Here are some points, one per row:
tensor([ 0.5,  2.7, -0.2, -0.9,  0.0,  0.3, -0.1,  0.3, -0.8, -1.6,  0.2, -1.3, -0.9,  0.2, -0.8,  0.3, -0.7, -1.0, -0.5, -1.4,  1.5,  2.5,  0.7,  0.7])
tensor([-0.8,  0.6, -0.8,  0.4, -1.4,  0.0,  0.8,  1.1,  0.3,  1.7, -1.8,  0.0,  1.0, -0.5, -0.1, -0.9,  1.2, -0.9, -0.1, -2.1, -1.9,  0.4,  1.6, -0.6])
tensor([-0.6, -0.8,  0.3, -0.4, -1.0, -0.3,  1.4, -0.2,  0.2, -0.2, -1.2, -1.4, -0.6, -0.8,  1.0,  0.7, -1.1,  1.7,  0.7,  1.1,  0.8, -0.5,  0.5,  0.0])
tensor([ 0.4,  0.0,  0.1, -0.4,  1.1,  0.1, -0.4,  1.1,  0.6,  0.3, -1.2, -1.3, -0.5,  0.6, -0.3, -0.7, -0.4,  0.1,  3.0,  0.6,  0.1,  0.6, -0.9, -0.5])
tensor([-0.8, -1.3,  0.1, -1.5, -0.5,  0.0,  0.7, -2.4,  0.8,  1.9,  0.0,  0.3, -0.7,  2.2, -0.2,  1.8, -0.1,  0.5, -1.2, -1.2, -0.4, -1.3,  0.5,  0.6])
tensor([ 0.8, -0.3,  0.4,  0.9, -1.0,  0.5,  2.6, -1.1,  1.0,  0.7,  0.0,  0.7,  1.6,  1.5, -0.9, -0.9, -0.9, -1.1,  0.2,  1.3,  1.3,  0.3,  1.2,  0.4])
tensor([ 0.1, -0.7,  0.2, -0.3,  0.7, -1.3, -0.8,  1.0, -1.0,  1.5, -1.7, -1.0, -1.2, -1.3, -1.4,  1.8,  0.2,  0.7,  0.6,  1.3,  1.6, -1.4, -0.4,  1.3])
tensor([ 0.1, -0.8,  1.7, -0.2,  0.4, -0.3,  0.6,  0.0,  0.0,  0.2, -0.3, -0.2,  0.7, -1.6, -0.7, -0.1,  0.5, -0.9, -1.1,  0.2, -2.0,  2.6,  0.9, -1.5])
tensor([-0.7,  0.4, -1.3,  0.7, -0.5,  0.1,  2.0,  1.2, -0.3,  0.1,  1.0,  2.2, -1.4, -0.6, -0.1, -1.7,  0.3,  0.8, -1.4,  1.2,  0.5,  0.0, -0.9,  0.2])
tensor([-0.5, -1.5, -0.8, -1.5,  0.9,  0.8, -0.2,  0.8, -0.5,  0.8, -0.5,  0.4,  1.1,  1.2,  0.2, -0.3, -1.1, -1.3, -1.4,  0.2,  0.8,  0.8, -1.8,  1.3])
tensor([ 3.2,  0.5, -1.2, -0.8,  0.1, -0.4, -0.2, -1.0,  0.4,  0.5,  0.4,  0.4, -0.6, -0.5,  0.9, -1.0, -2.3,  1.0,  0.5, -2.5, -0.2, -0.7, -1.0,  0.2])
tensor([ 0.1, -0.7, -1.0, -1.1, -0.3,  0.8,  1.2,  0.8, -0.4, -0.1, -0.6,  0.3, -0.5, -0.4, -0.5,  0.5, -0.7,  2.1, -0.4,  0.3, -0.1,  1.0, -0.7,  0.1])
tensor([ 0.8,  0.1,  0.8, -1.3, -0.5,  0.6, -0.8, -0.9,  1.0, -1.5,  1.3,  1.0,  0.8,  1.0, -0.9,  1.4,  1.7,  0.0,  1.2, -0.2,  0.9, -1.9,  0.0,  0.1])
tensor([ 1.0, -1.5, -1.2,  0.7, -1.3, -0.8,  0.2, -1.4, -0.9, -1.2,  0.1, -0.4,  0.6,  1.0,  2.3,  0.0,  2.5,  0.9,  0.3, -1.3, -0.3,  0.2, -0.6,  0.3])
tensor([ 0.0, -1.0, -0.1,  0.0,  0.2,  2.0, -0.5,  0.4,  1.3, -0.5,  2.0,  0.2,  1.2, -1.7, -0.9,  1.5,  0.2, -0.1,  0.5,  0.5,  0.1,  0.3,  0.1,  0.0])
tensor([-0.4, -1.1, -0.7, -0.2,  0.4, -0.6,  0.0, -0.1, -0.5,  0.1,  0.3,  1.8, -0.7, -1.0,  0.7,  1.1, -0.8, -0.3,  0.7,  0.9, -0.2,  1.4,  0.9,  1.5])
tensor([-1.6, -0.5, -1.3,  0.8,  0.7, -1.4, -1.1,  1.4, -1.8, -0.1,  1.5,  0.8,  0.1,  0.3, -0.5, -0.3,  0.6,  0.6,  1.0, -0.2,  0.9, -0.2,  0.9,  1.0])
tensor([-0.7, -0.8, -1.3, -0.4, -1.5,  0.2, -0.5,  0.9, -0.7, -0.4, -1.9, -0.6, -1.0, -1.0,  0.0,  0.0, -0.2,  1.6, -1.1, -0.4,  0.5, -1.7, -0.3, -3.6])
tensor([-0.3, -0.1, -1.4, -1.4,  0.0,  1.3, -0.4, -0.5,  1.8, -1.3, -1.8, -1.1, -0.1,  0.5, -0.3, -1.1, -0.5,  0.0,  1.5,  1.8,  0.1, -1.1,  0.2, -1.1])
tensor([ 0.3,  1.5,  0.9,  0.0,  0.8, -0.3, -0.5, -0.5, -0.4,  1.6,  0.7,  0.6, -0.3,  0.5, -1.0, -1.7, -0.9,  0.2, -0.3, -1.6,  0.3, -0.7,  1.4,  0.1])
tensor([ 0.7,  0.3, -1.0,  2.7,  0.8,  0.1, -0.5, -1.0, -0.8, -1.7, -0.6, -0.4, -0.8,  1.9,  0.0,  1.6, -0.5, -0.5, -1.2,  0.1, -0.7,  0.3, -1.1, -1.4])
tensor([-1.2, -0.1, -1.5,  0.0, -0.3, -0.3,  0.6, -2.3,  0.1,  1.1, -0.1, -1.6, -0.9, -1.1,  0.8,  0.1, -0.2, -1.8,  1.7,  1.2, -0.2,  1.3,  1.1,  0.6])
tensor([-0.3, -1.1,  1.8,  0.9, -1.1,  0.2, -1.5,  1.2,  1.2,  1.3,  0.4,  1.0,  0.0,  0.1,  2.3, -0.6, -1.5, -1.8, -0.2, -0.1, -0.3, -0.8,  0.3, -0.6])
tensor([ 1.2, -0.2,  0.0, -1.1,  0.5, -0.1,  0.2, -1.0, -0.5,  1.0,  1.7, -0.8, -0.9,  0.5,  2.0,  1.1, -0.8, -0.6, -0.1,  0.3, -1.1, -0.3, -0.5,  0.2])
tensor([ 0.1, -1.3, -0.9, -0.8,  1.6,  0.1, -1.1,  1.3,  1.2,  0.4, -0.2,  0.2,  0.4,  0.4, -0.3, -0.7, -1.0, -1.1, -0.9, -1.0, -0.7,  0.3, -1.4,  0.1])
tensor([ 0.3,  0.9,  1.5, -0.8, -0.8,  0.1, -1.6,  0.7,  0.2,  0.6,  0.0,  0.8, -0.1,  0.2,  1.3,  1.3,  0.8,  0.5, -0.9,  0.4, -1.0, -0.2,  0.2,  0.5])
tensor([-1.0,  0.8,  0.3, -0.2, -0.2, -0.2, -0.1,  1.1,  1.7,  0.5,  1.5, -2.1, -1.9, -1.1, -0.8, -0.8,  1.2,  0.7, -0.5, -0.4, -0.1, -0.1, -0.9, -0.9])
tensor([ 0.9, -1.7, -0.1,  0.6,  0.2,  0.1, -1.1,  0.8,  0.2, -0.2, -0.1,  2.1,  0.0,  0.3, -0.1, -1.0,  0.6,  1.5,  1.5,  0.1, -0.8,  1.4,  1.3,  0.7])
tensor([ 1.5,  0.0,  2.1, -0.2,  0.5, -0.8, -0.3, -0.8,  0.0, -0.1, -1.2,  1.0,  0.8, -1.5,  0.3, -0.1, -0.2,  1.1, -1.3, -0.5,  1.1,  0.3,  0.2,  0.1])
tensor([ 0.9,  1.2,  0.9, -1.6, -0.4, -1.2,  0.5,  2.2, -0.5, -0.8,  0.3, -0.4,  1.4,  0.9,  1.1,  0.6,  1.4, -1.1,  1.4,  0.0, -0.2, -1.2,  0.1, -0.4])
tensor([ 0.5,  1.7,  1.1,  1.6,  0.8,  1.2, -0.5, -0.2, -1.3,  1.0, -0.8,  1.3, -1.2,  0.7, -0.6,  2.5,  0.3, -0.9,  0.6,  0.2, -0.5, -0.6, -0.8, -1.4])
tensor([-0.3, -1.2,  1.3,  0.4, -1.5,  0.8,  0.3,  0.9, -0.3,  0.7, -0.1, -1.2, -0.4,  1.6, -1.3,  0.3, -0.5,  1.7,  1.8,  0.0,  0.1,  2.0, -0.9, -0.9])
tensor([ 0.9,  0.5, -0.9, -0.8,  0.0,  2.2, -1.3,  0.7, -0.1,  0.2,  0.1,  0.2,  0.5, -0.4,  0.8, -0.8,  0.6, -0.7, -0.6,  0.6,  1.5,  1.2,  0.5,  0.5])
tensor([ 0.3, -1.1,  1.2,  0.9, -0.1, -1.5,  0.3,  0.9,  0.7,  0.5, -0.1, -1.4, -0.1,  0.8, -0.6, -1.4, -0.3,  0.8,  0.4,  2.1,  0.7,  0.1, -1.2,  0.2])
tensor([ 1.9, -1.0, -0.5,  1.0,  0.0,  0.2, -0.6,  0.1, -1.9,  0.0,  1.0, -2.3, -1.0,  1.6,  0.1,  0.5,  1.0, -0.8, -0.9,  0.4, -2.1, -1.1,  0.9,  0.8])
tensor([ 0.2, -0.4,  1.4,  0.1,  0.2, -0.3, -1.1, -1.8, -1.1, -1.5,  0.2, -0.4,  0.2, -1.0,  0.9, -1.0, -0.6, -0.6, -0.1, -1.1,  2.6,  0.7,  1.3, -1.4])
tensor([-1.3, -0.6,  0.1,  0.1,  1.8, -1.7,  0.0,  1.2,  0.4, -0.9,  0.2,  0.1,  1.5,  1.0, -0.3, -0.1, -0.3, -0.1, -2.0,  0.7,  0.2,  0.0,  2.2, -1.5])
tensor([-0.5,  1.0,  0.3, -0.6,  1.2, -1.1,  1.4,  0.4,  2.2,  0.4, -0.6,  1.2,  0.9, -0.6,  0.8,  2.1,  0.2, -0.6,  0.3, -0.8, -0.8,  0.3, -0.4, -0.3])
tensor([-0.4, -0.1,  0.1,  0.5,  0.5,  0.6,  0.3,  0.1,  0.9,  1.2,  1.0,  0.2, -0.8, -0.2, -0.9, -1.3,  0.1,  0.8,  1.4, -0.3,  0.4, -1.4,  0.5, -0.5])
tensor([-0.7,  0.2, -0.6,  0.5, -0.1,  0.2,  0.7,  0.9, -0.6,  0.3, -0.4,  0.7,  1.3,  0.3, -0.2, -0.3, -0.3, -0.2,  0.0, -1.1,  0.7,  0.4,  0.8,  0.1])
tensor([ 0.4,  0.4,  0.3, -0.7, -1.1,  0.4, -0.1, -0.3,  0.4, -0.4,  0.0,  0.1, -1.9,  0.4, -0.5, -0.1,  0.9, -1.3, -1.6, -0.2,  2.3,  1.0,  1.9,  0.5])
tensor([ 0.6,  1.8,  0.0,  0.3, -1.2, -1.3,  0.8,  0.3, -0.7, -0.7,  1.8,  0.5,  0.4,  0.5,  1.4,  0.4, -2.3, -0.5,  0.0,  0.9, -0.3, -1.3, -1.1, -0.7])
tensor([ 1.8, -1.1, -0.9,  0.2, -0.3, -2.0,  0.4, -0.1,  1.1,  0.2,  0.8, -0.2, -1.0, -2.3, -1.3, -0.8,  0.9, -2.4, -0.6,  0.4,  0.7, -0.4, -1.8, -0.2])
These points spread out most along one direction. For each point below, how far along it does it lie, from 0 to 99? The average is 50, and the first point in the table lies past the average. One standard deviation of the points above along it is 16.
tensor([-1.5,  1.1, -0.7,  0.2,  0.4,  0.7, -1.1, -0.3,  0.9, -0.1,  0.4,  0.8, -2.2, -0.3,  0.6, -0.7, -0.5,  1.4,  0.5,  1.9, -0.5,  0.3,  0.2, -0.6]) --> 34
tensor([ 0.9,  0.2,  1.2,  2.7,  3.5,  2.1,  2.4,  0.2,  0.0, -1.9, -1.0, -0.9, -1.0, -0.2,  1.6,  0.1,  1.2,  0.1, -0.2, -1.0, -0.3, -1.3, -0.2,  0.8]) --> 60
tensor([-0.2,  0.4,  0.9, -1.3,  0.1, -0.4, -0.2, -1.4, -2.7, -1.8, -0.2,  0.4,  1.0, -1.5, -1.7, -0.6, -1.5, -0.3,  0.5, -0.1, -1.7,  0.0,  0.0, -0.7]) --> 56
tensor([-1.7, -0.5, -1.0,  1.1, -1.2, -0.6, -0.3,  1.7,  1.8, -1.4,  0.3,  0.3,  0.5,  0.7, -0.4,  1.3, -1.1, -0.4, -0.4, -2.4, -0.5, -0.2, -0.7,  1.3]) --> 54
tensor([-1.9, -0.1,  0.0, -0.6,  1.3, -0.7,  1.0,  0.0, -0.8,  0.7,  0.5, -1.0, -0.3, -0.2,  0.4, -0.1,  0.3,  1.5,  1.0, -0.8,  1.4,  1.0, -0.2, -0.6]) --> 33
tensor([ 1.6,  1.3,  0.3, -1.2, -0.6,  0.5,  1.8,  0.6, -1.1, -0.1,  0.8,  1.4,  0.7,  0.0, -0.5, -0.1,  1.0,  0.5, -0.2,  0.5, -1.2,  0.0,  0.0, -0.7]) --> 61
tensor([-1.5, -1.6, -0.6,  0.6,  0.0,  2.2,  0.3,  0.2, -0.4,  0.8,  2.4, -0.8,  1.6, -1.8, -0.1,  0.0, -0.3, -0.5, -0.6, -0.7,  0.1, -1.1, -0.4, -0.4]) --> 47
tensor([ 0.0,  2.4,  1.0,  0.2, -0.2,  0.1, -1.0, -1.1,  0.5,  1.2,  0.9, -1.6,  2.2,  0.4,  0.7,  0.0,  0.6,  1.9, -1.6,  0.6, -0.4,  0.6, -1.4,  1.0]) --> 62
tensor([ 1.4,  1.2, -1.1,  2.6, -1.2,  0.0, -0.9, -0.9,  0.1,  0.9, -1.1,  0.1,  1.5, -1.1, -1.5,  0.3, -0.5, -0.5,  0.1,  0.4,  1.3,  0.3,  0.3,  0.7]) --> 51
tensor([-1.4,  0.0,  0.4,  0.1, -0.2, -1.2, -0.5, -2.1,  0.2, -0.3, -0.2,  1.4, -0.3,  1.3,  0.7,  0.2,  2.8, -0.8,  0.3,  0.1,  0.0,  0.6, -2.4, -0.8]) --> 61
tensor([-0.6,  0.2,  1.9, -0.3, -0.2, -0.6, -0.4, -1.8,  0.1, -2.3, -0.3,  0.1, -0.4, -0.1, -2.6, -1.2, -0.7,  0.0, -0.5, -0.4, -1.8, -0.3,  0.5,  1.5]) --> 54
tensor([-1.4,  0.7,  2.0,  0.0, -1.5,  1.0,  0.2,  0.1, -1.7, -1.5, -2.0, -0.3, -0.2, -0.4,  1.1, -1.0,  0.2, -1.0,  0.0,  0.1, -0.9, -1.3, -1.2,  2.6]) --> 55
tensor([-0.2,  0.4, -1.5,  0.5,  0.3, -0.8, -0.8,  0.2,  1.1, -0.4, -0.6, -0.2,  0.6, -0.8,  0.5,  0.4,  0.0,  1.6,  0.4,  1.7, -0.7,  0.1,  2.3,  1.0]) --> 39
tensor([-0.8,  0.5, -1.0, -0.5,  1.2,  0.0, -0.5, -1.6, -0.7,  1.1, -1.0,  0.3,  1.5,  1.1,  0.0, -0.6,  1.6, -0.3, -0.7,  0.4, -0.6, -1.4, -0.6,  0.2]) --> 60
